Each row is a point on a hilly landscape, with its height.
bisur h=1.39: [-13 -36  -9   1 -18  26 -40 -18 -10 -13  17 -72]
paz h=1.17: [ -7  20  22   6 -54  17   2  40  38 -11 -21 -70]
Suv h=2.92: [ 25 -12 -64  -2  45  37 -48 -58 -41  11  59  21]
nula h=2.57: [ 10   8 -13 -11  47 -26  10 -24 -23  27  -4  93]
lemo h=2.66: [ 23 -30 -45  -6  28  26 -58 -46 -46  15  44 -37]
Fik h=2.75: [ 24 -20 -51  -5  36  31 -53 -50 -45  14  52 -13]
radu h=2.84: [ 26 -14 -59  -2  44  36 -49 -55 -43  11  58  14]
riv h=2.59: [ 21 -28 -45  -6  30  28 -54 -48 -45  12  46 -27]
Bove h=2.05: [  3 -51 -22  -6  -3  25 -55 -19 -37  -3  27 -76]
Val h=1.54: [ -8  31  28   8   1 -31  62  28  34  -4 -29  64]
banu h=1.53: [ -2 -38 -18   0  -5  25 -48 -26 -25  -5  22 -62]
pimu h=1.35: [-13 -36 -10   1 -17  25 -40 -20 -12 -12  17 -70]
Ruzot h=2.91: [ 23 -27 -57  -6  30  22 -61 -52 -45  16  41 -47]
Gaba h=1.29: [ -9  43  12  12  15 -32  45   4  23  18 -26  93]
fopin h=2.21: [-14 -50 -15  -2 -17  26 -44 -12 -22 -14  22 -85]
kigap h=2.16: [ 20 -17 -33  -5  27  31 -45 -44 -41   7  46  -4]
Sasa h=2.91: [ 24 -25 -59  -6  33  22 -58 -53 -44  17  45 -41]
gufaz h=1.55: [-10  20  51   8  -1 -32  60  50  34 -10 -28  62]
kal h=2.65: [ 21 -36 -44  -8  20  22 -63 -41 -50  12  39 -55]
bope h=1.66: [ -8   4  50  -2 -30 -40  52  53  24 -10 -47  -7]
kefuz h=0.78: [ -8  14  47   3 -15 -37  59  47  29 -11 -37  33]
bunaz h=1.58: [ -7 -41 -16  -1 -10  26 -46 -22 -22  -8  21 -70]
degim h=2.93: [ -5  42   9  11  25 -37  29  -6   9  36 -24 106]
Zud h=1.81: [  8 -44 -24  -5   2  24 -52 -26 -35  -1  29 -64]
Naz h=1.74: [-10  44  12  13  16 -33  45   3  23  18 -27  96]
mitul h=3.02: [ 25 -18 -65  -4  43  32 -52 -60 -36  21  51 -20]
robu h=2.21: [-10  38  32  13  10 -31  64  35  34  -3 -27  77]
bipul h=2.90: [ 23 -26 -56  -6  28  22 -61 -51 -47  16  41 -49]
gepof h=1.53: [-10  27  42   8   2 -31  62  43  35  -7 -28  64]
fodup h=2.89: [ 26 -15 -62  -3  42  35 -51 -58 -40  16  54   1]
ronef h=1.21: [-11  42  15  12  13 -31  52  13  27  11 -28  90]
birut h=2.77: [ 22 -30 -50  -7  26  23 -60 -48 -46  15  41 -46]
Tep h=1.54: [-27 -10  10  -3 -38  26 -20   9  26 -29 -10 -83]
Vot h=0.59: [ -9  16   8   1 -20   9   4  -6  20  -3  -4   8]
Zetat h=2.33: [  4 -54 -24 -10  -2  24 -59 -16 -41   0  28 -81]
vinaz h=1.14: [-10  29  18   2  -1 -31  54  18  30   3 -28  65]
kubod h=2.71: [ 22 -31 -47  -6  26  23 -60 -46 -47  13  42 -44]
bonu h=2.46: [-11  49  21  18  17 -33  56  19  31   4 -27  94]
Zom h=2.79: [-38 -22   2  -8 -35  30 -20  12  21 -38  -2 -96]
lipa h=0.78: [ -6  20  27   3 -30 -14  35  32  33  -8 -28   1]
Vos h=1.51: [ -4  23  27   6 -58  15   6  47  38 -10 -22 -67]
kula h=1.50: [-21   3  14  -5 -47  23 -11  25  35 -23 -16 -82]
raseg h=0.86: [ -6  15  32   1 -20 -32  51  38  32  -8 -34  18]
zudu h=2.64: [ 14 -20 -34 -13  60  -7 -10 -43 -46  11  27  69]
fav h=0.97: [ -7  11  41  -1 -23 -36  52  44  31  -8 -40  14]
zukek h=2.91: [ 16 -24 -34 -10  75 -19  -4 -44 -55  12  23  87]
Golet h=2.12: [-11   5  60   1 -28 -44  50  57  21 -14 -47   6]
Nufi h=1.17: [ -7  -9  -5   2 -14  27 -31 -26  -2  -6  14 -29]
lusun h=0.55: [ -8  21  13  -1  -8 -25  41  12  27   1 -24  43]
Lomat h=1.71: [ -8  35  25   9   5 -31  61  27  34  -2 -28  70]
Diza h=0.70: [ -9  13   5   0 -15  14  -5 -14  16  -3   3   6]
gemud h=2.27: [ 11 -51 -28 -10   5  23 -62 -23 -45   4  31 -74]
Kuru h=0.78: [-11  37   9   8   9 -31  44   1  20  18 -27  90]
Labab h=2.80: [ 26 -10 -51  -4  45  36 -45 -53 -47   6  59  35]
zevu h=1.10: [ -9   7  50   0 -24 -41  55  50  25 -13 -43  11]
vus h=2.89: [ 25 -12 -62  -2  45  38 -50 -57 -43  13  60  14]
nivu h=0.94: [ -2  26  28   7 -52  11  10  39  35 -10 -20 -48]
Rezu h=2.78: [ 20 -38 -47  -8  18  20 -66 -41 -51  13  35 -62]
zeva h=2.26: [  9 -10 -23 -14  46 -15   0 -36 -30  15   9  70]
botuv h=0.72: [ -9  22  18   0  -6 -31  50  17  31   0 -29  50]
tagun h=2.14: [ 15 -39 -31  -7  13  25 -59 -34 -44   7  35 -53]
Gifup h=2.87: [ 25 -12 -59  -4  44  38 -47 -56 -44   9  59  24]
gepu h=0.87: [-11  17   4  -4   3 -21  30  -8  16   9 -17  56]
Sulif h=0.83: [ -6  20  28   5 -34 -15  32  34  34  -8 -28  -4]
Bimi h=2.42: [-31 -43  -8   1 -27  26 -33  -5  -4 -26  13 -90]
Veve h=1.85: [ -4  20  41  10 -50   0  22  51  31  -7 -32 -48]
kero h=2.24: [ 21 -14 -34  -5  35  30 -41 -45 -42   7  48  15]
netut h=2.29: [ -5  19  43   8 -53   0  22  53  29  -5 -35 -55]
Ran h=2.76: [ 24 -20 -53  -4  37  31 -52 -53 -43  12  52  -8]
vosad h=1.40: [ -2  24  36   7 -50   3  20  47  32  -8 -28 -43]
kebi h=2.63: [  6 -58 -28 -15   1  24 -63 -15 -47   5  31 -83]
kib h=0.98: [ -8  20  40   4  -9 -34  60  41  33  -9 -33  47]
buta h=0.93: [ -7  20  40   4 -10 -34  59  42  32 -10 -33  44]
bimor h=1.10: [-10  41  14  11  10 -31  52  11  25  10 -28  88]
ner h=1.13: [ -3  24  28   8 -54  13   9  43  37 -10 -22 -57]
Sada h=1.72: [  7 -35 -22  -1   3  25 -50 -29 -31   1  31 -53]
Zisu h=1.69: [-11  41  19  13  14 -32  57  19  31   5 -27  86]
kos h=2.83: [ 22 -11 -51  -2  50  30 -40 -53 -50   6  56  49]
Kar h=1.81: [-25  -2  12  -7 -44  24 -13  23  34 -27 -15 -85]
Vam h=0.82: [ -8  15  42   2 -15 -35  59  45  31 -11 -37  30]
Siso h=0.99: [ -4  22  26   7 -54  15   5  39  37 -11 -22 -59]
vofub h=1.30: [-10  23  46   9  -1 -31  62  46  35  -9 -29  61]
vebi h=1.18: [-10  21  49   9  -4 -33  60  48  34 -11 -32  56]
sikeb h=2.04: [-10  35  36  12   9 -29  63  37  36  -5 -27  74]
Reg h=0.87: [ -6  16  31   0 -21 -32  49  38  34  -8 -35  20]
vanuf h=2.06: [ -6  11  45   3 -40 -18  35  52  28  -7 -42 -38]
gobe h=2.59: [  9   1 -17 -12  52 -23   7 -27 -29  26   1  91]
kugok h=2.20: [-10   4  58   0 -30 -44  52  55  20 -11 -51  -5]
Zilib h=2.76: [ 17 -47 -42 -11  12  19 -69 -33 -52  12  33 -72]
Dovu h=2.88: [ 16   0 -17 -11  62 -24   4 -26 -37  28   3  94]
Nudu h=1.47: [ -5  25  -2  -1  21 -30  28 -12   4  25 -19  93]
Geten h=2.25: [-11   9  64   3 -21 -43  52  59  22 -15 -40  27]
zer h=1.90: [ 14 -30 -25  -5  11  27 -49 -34 -35   3  35 -42]
bame h=1.60: [ -8   6  49  -1 -31 -38  50  51  26 -10 -48  -9]
zirog h=1.39: [ -2  25  33  10 -56  13  12  45  36  -9 -25 -58]
tiv h=2.91: [ 25 -23 -58  -5  33  24 -58 -56 -44  17  44 -39]
Kat h=2.52: [  8   6 -15 -11  47 -25  12 -25 -23  28  -5  95]
buke h=1.24: [-10   9  54   1 -22 -40  55  53  24 -13 -42  18]
bazud h=2.56: [ 22 -12 -39  -5  43  28 -39 -48 -47   8  50  36]
ziz h=1.43: [-20   6  15  -4 -47  23 -11  25  34 -22 -18 -80]
gok h=0.45: [ -9  20  12  -1 -16 -13  27   8  27   0 -20  27]
dolop h=2.91: [ 27 -12 -62  -2  45  38 -49 -57 -43   9  60  30]
Sezuv h=2.50: [-12  51  20  20  19 -33  54  17  29   6 -28  94]
Zopo h=2.91: [ 17 -12 -24 -10  69 -22  -1 -36 -47  20  12  93]
zis h=0.82: [ -6   9   0   1 -12  17 -12 -20   8  -3   8   3]
Motos h=2.81: [ -4  37   5   8  25 -36  26  -8   4  35 -25 104]
Girun h=1.56: [ -9   5  51  -2 -30 -39  50  51  25 -10 -46  -7]
miva h=2.60: [-38 -20   4  -7 -36  29 -21  11  22 -37  -5 -92]
goge h=0.75: [ -5  20  26   2 -26 -19  37  31  33  -8 -27   5]
vir h=1.23: [ -2  24  32  10 -54   9  13  45  36  -9 -25 -50]
Difu h=1.60: [-25  -1  12  -4 -44  25 -15  19  33 -26 -16 -82]
zuf h=2.17: [-10  46  13  17  18 -36  45   6  22  19 -28  99]
vofig h=2.90: [ 26 -20 -62  -4  39  28 -53 -58 -40  18  51 -23]
Lofom h=2.86: [ 24 -21 -58  -3  38  28 -56 -55 -42  17  50 -23]
tago h=1.73: [ -5 -46 -18  -2  -9  24 -49 -19 -26  -8  24 -73]
sige h=1.22: [ -9  22  46   7  -3 -32  61  45  35  -9 -30  58]
beg h=0.95: [ -8  19  46   5  -8 -34  60  45  33 -11 -31  49]
zar h=0.56: [ -7  23  13   3 -26   5   8   5  26  -5  -9   1]
kad h=1.25: [ -9  31  19   4   0 -30  54  17  31   2 -29  67]
foni h=1.51: [-11  22  48  10   1 -31  60  47  35  -9 -28  62]
mozo h=2.30: [ -1  29  -1   1  27 -31  24 -13   1  33 -20 100]
Faz h=1.36: [ -7   8  44  -1 -30 -33  48  49  27 -10 -45  -9]
rane h=1.07: [-12 -11  -3   3 -19  25 -31 -22   2 -11  11 -42]
pul h=2.65: [ 15 -52 -35 -12   8  22 -66 -26 -51   9  31 -75]
tilo h=2.08: [-12  10  62   3 -21 -42  52  57  22 -15 -40  24]
doru h=2.72: [ 17 -23 -39 -12  62   2 -15 -46 -51   9  35  65]
zevis h=2.27: [ 19 -32 -35  -5  22  26 -56 -39 -43   8  41 -39]
kem h=2.49: [ 22 -19 -41  -4  34  33 -47 -48 -46  10  49  -4]
Ture h=1.52: [-28 -20   4  -4 -36  26 -24   4  21 -30  -4 -83]
pokun h=1.27: [ -9  22  43   7  -2 -32  63  43  35  -9 -30  59]
fodi h=2.76: [ 22 -27 -52  -5  31  27 -57 -50 -45  16  46 -32]
sok h=2.68: [ -9 -58 -22  -9  -9  26 -52 -10 -35  -5  28 -89]
rufed h=1.33: [ -6  11  40   1 -34 -26  43  48  30  -9 -40 -15]
bipi h=0.59: [-11  18   8  -4  -4 -21  33   1  21   5 -21  46]
Sura h=2.69: [ 10  10 -12  -9  46 -26  11 -23 -23  30  -6  97]
guk h=1.59: [ -3 -41 -18  -1  -6  24 -48 -24 -26  -5  23 -66]
volol h=1.89: [-22   5  13  -5 -49  24  -9  31  36 -21 -18 -83]
gopog h=1.91: [ -8  18  23   3 -59  18   3  49  38  -8 -22 -77]
zuruk h=0.70: [ -7  13   2   0 -11   9  -3 -17  12   0   2  15]
dosab h=0.83: [ -8  16  20   4 -51  19  -3  31  37 -15 -20 -65]
gal h=2.63: [ 25 -16 -46  -5  40  34 -47 -51 -46  10  56  12]
bog h=2.72: [ 24 -15 -50  -4  40  33 -49 -52 -46  12  55   6]
vakiv h=2.84: [ 24 -22 -58  -3  37  30 -55 -55 -43  15  48 -26]
Sines h=0.71: [ -8  18  20   4 -50  18  -1  29  36 -15 -18 -58]
zagil h=0.63: [ -4  24  22   3 -31  -4  22  21  32  -6 -20  -1]
Fanar h=0.71: [-18   1  12   0 -41  22 -17  10  28 -22 -11 -66]
revur h=2.28: [-10  34  37  15  13 -30  62  38  36  -5 -25  78]
Rer h=2.71: [-41 -32  -2  -3 -32  30 -24   4  11 -36   6 -93]
dako h=2.75: [ 17 -44 -42 -10  14  20 -68 -34 -53  10  34 -70]
Tavem h=0.88: [ -7  17  35   1 -16 -34  56  39  32  -9 -34  28]
kadu h=2.50: [ -9  45  27  18  17 -32  61  26  34   0 -25  87]
ludo h=1.60: [-10  10  58   3 -24 -41  53  55  23 -13 -40  22]
ruzor h=0.61: [-11  13  17   3 -43  19 -11  13  30 -18 -12 -54]
Kov h=2.20: [ 20 -16 -34  -4  32  32 -43 -44 -42   9  47  10]
vulet h=3.01: [ 26 -16 -68  -2  46  34 -51 -60 -35  18  53 -10]
fiz h=1.88: [ -6  14  44   4 -43 -13  32  51  31  -7 -38 -38]
Which row is at the bottom of the valley that each row below runs down into?
Fanar: ruzor
Nudu: Kuru
buta: kefuz
degim: Kuru
vinaz: gok
Lomat: gok
Geten: kefuz
Vam: kefuz
kad: gok
